One turning vector, and how many steps it has turned:
The counts run from 0 to 595.
[-37  18  -9  -6  10 -15   9   8 -41  -9  29  14  32   9   5 -10   1 -29
  -4  -9 -25 -30 -16  35  20 -17 -37  21  -3  36  -5  28   0 -15] => 432
[-14  36  34  23  17 -28   7 -23  29  -6 -25 -26  30  18 -27 -10  18  21
   3  -9   4   1   1   7  38  -1  -1 -28 -13  24   8 -13  38  18] => 124
[  2  14  18  29  33 -34  25   2 -27 -17 -11  18   5  28  -3  14  -5   0
  -2 -14  19   2 -35  18   0  10  -5 -40 -45   7  15 -38  10 -24] => 463
[ 10   4   0 -10  26 -20  37   4 -36 -21 -18   8 -16  20 -26  24  22  -6
  17 -25  19   5  -2  32 -41  -4  -9 -16 -18   1   3 -43  23 -26] => 66
[  0  10  24  -7   7  -9   9 -16  28   4 -28 -18  26  30 -39 -10  41 -18
  -5 -39  15   9  29  -4  16 -16  20 -20  11  17  21   5  42  -5] => 521
[ -3  23 -19 -14 -35  -2   2  12 -37  -1  21   3  -6  10 -33   6  29  17
   5 -29  -8 -25   8  22  23 -25  -2  23  35  23 -37  -2  21 -30] => 200
[  6   8 -28  -7  25 -32  28  -5 -28 -14  -2  31 -14  19  -5  21  16 -23
   5 -29   9   2 -20  11 -26   0 -11 -40 -28  -4  -4 -29   5 -46] => 60
[ -7 -15  17 -14  22 -25  37 -26   4 -20 -24 -33  32  14 -26  20  31 -13
   7 -11  -3  22   8  20 -32 -40 -12   2  14  12  10   1  27 -17] => 296
[  5  19 -31 -16   4  19   0  25  27  10  -6   1 -20  42 -26   4  35 -26
  30 -33  -1   4  27  14 -12 -31  -5 -23  14  -4 -14 -21  35 -11] => 396
[-35  16 -28  -9  26  -7   3  11  -8  15  37   5   0  -2   3 -34   0  14
  18  -9 -33 -19 -33  34  25 -18 -49  -1  -2  31 -14  10  -6 -12] => 29
[-19  30   6  -4 -15 -27   3 -30   8  21   3 -20  33  -5 -31 -20  39  10
  -5 -32   1   1  14 -10  29  -6   4 -25   8  31  -6  27  41 -19] => 530
[ -6 -23  21 -14  28 -19  34 -12  -1 -13 -25 -20  35  25 -23  14  27 -26
   2 -18   8  30   5  16 -43 -33  -8  -9   1   9  19   5  23 -21] => 293
[ -7  22   9   6   1   4  21   6  10  39  20 -16  -5  -3  -8 -33 -18   2
  33 -31   5 -11   0  35  27 -27 -23 -26   0  23  11   2  53 -24] => 12
[ -2   7 -13 -10  11  -9   3 -19  44  -7   3 -13  21  21 -14  24  23 -25
 -27 -32  21   9  15 -28  12 -46  12 -35  13  20  25  -4  26 -13] => 513
[ 20 -16 -36 -16  -2   3  27 -37  -4  21   1 -11 -21  11 -28  17  34   0
 -14 -29 -15 -12  -6  13   1 -12  -8 -10  12  21  -1 -13  47 -48] => 183
[-19  28   9   8   7  -8  15  19   9  36  38 -33  13 -13 -11 -18  24  26
   0 -28   4  -2   1  14  21 -11   8  11  12  42  26  22  44 -22] => 540
[-10  16  16  -8   7 -14  24  18   7  32  17   0   3  -7 -18 -50 -18   6
  42 -35   1  -8  -9  36  26 -22 -22 -13   3  21  -5  17  29 -24] => 16
[-13  35  -2  45  37 -25   9   1 -16 -39 -12  12   8  45   8  16  15  -9
  13   6 -25 -16 -17  29  25  -5 -15  -9 -16  -2   0 -32   0  -5] => 452
[ 25  -6 -36   7  16  -4  23 -23  -5  15  -8   8 -29  22 -26  15  10  18
   7  -6 -30 -17 -33  26  15   2 -24 -24 -12  13 -21 -33  33 -34] => 582
[-32  -3  -7  15  30   4 -17  35  16  24   9 -19  20  33 -21 -24  48  44
  -3   3 -26  28 -30   2  -3  -4  -6  -5  -5  27  -5  10  -7   0] => 150
[-32  33 -15 -18  35 -14   5  54  21 -15  11  -5  -1  31  -2  19  24   4
  15  -8  15  20 -12  16 -38 -14 -15  -9 -18  12   0 -34  -4  12] => 268
[ -9  10 -34   9  44  -9   4   6 -16 -20 -14  27 -13  51  -4  -1  38 -21
  15  -8 -34  -6 -17  26  -5   3 -23 -17 -18  -8 -11 -29 -14 -15] => 50
[-33  33 -18 -19  33 -21   5  52  24 -18  12  -5   1  30  -2  19  25   6
  18  -9  13  22 -11  11 -38 -20 -14  -9 -13   8  -7 -31  -6  10] => 269
[-14  -9   8 -23   5 -45  30 -44  -7 -22 -14 -22  45   1 -28  14  33  -5
 -10 -13 -11  11  -2   7  -9 -32 -14   3  17  23 -11  18  17 -24] => 301
[ -2  -8 -27  38  37   5  -3  30  -1  33  28  20  11  29   1 -13  12  -5
  -3  -6 -40  -4 -35   5  29 -10  -1 -10  -8  19  12  29   3 -38] => 561
[-28   5 -22   6  22  -7   5  -2   2 -11   1 -20  24  27   7  33  31 -18
   1   0   0  31  -2   0 -51 -39 -28 -44 -15   3   4 -13  15 -15] => 282
[-22  15  -2  35  25  11  -9  37  -3  26  22 -16  19  21 -18 -26  38  28
  13   0 -41  -1  -7  21  27 -11  -2  22  15  27   4  27  14  -8] => 551
[ 18 -31   0  -8  37  12   4  15   2  33   9  10  -7   4 -52 -19  -8  40
 -15 -16   5  -3 -36   4  19  -1  -9 -21 -19  45  12  -5  16  -8] => 363
[  4  22  -9  29  25  -6  -3  -7 -16 -16   7  28  13   6 -14  -5 -29 -14
  27  -8 -15 -28   1  13  49 -45 -36 -45  -4  11 -14  -1  12  -7] => 229
[-10  10 -33   4  45 -13   4  10 -16 -21 -15  32 -11  51  -6  -6  36 -22
  17 -10 -34  -5 -19  24  -3   2 -22 -14 -16  -9 -13 -24 -19 -15] => 49
[  0   8  -9 -13  11 -15   5 -17  44  -5   1  -9  21  20 -16  19  21 -27
 -25 -38  23  10  15 -29  15 -43  16 -36  12  18  24   1  25 -16] => 514
[ 30  -7 -26  28  50 -14  24  18  28  13   5  16 -17  28 -15   1   5   3
  29 -10 -40  -2 -28  16  28 -19   4  -4   8  -3   1  -3  11 -41] => 570
[-24  21  14   6  -7  -2   4  -8  -9  40  16 -27  27   0 -22 -25  35  11
 -17 -28   4  -4   6   6  22   7   3 -11  -5  44  21  25  51 -17] => 535
[-22  25  11  -1 -14 -18   2 -23  -4  31   7 -18  34  -3 -29 -26  37   9
 -14 -33   2  -2   7  -5  27   3   5 -22  -2  37   2  31  43 -20] => 532
[-30  24  -2 -12   9 -12  20   0 -28 -11  19 -12  20  -5 -11 -10   8  -9
  27  -7 -27 -24   8  49   9 -33 -43  29  20  29 -13  17  22  -7] => 426
[ -8  21  11  -3   4  -8  24  12  11  36  22  -9  -3  -9 -12 -40 -19   6
  40 -35   5  -9  -4  34  27 -29 -22 -20   5  21   3   9  41 -26] => 14
[  5  22   0  40  25  14  -8  11 -18 -20   1  17   9  22 -19  -4 -16 -10
  34  -3 -17 -26  15  25  43 -51 -28 -24  11   6  -8 -10  15   3] => 225
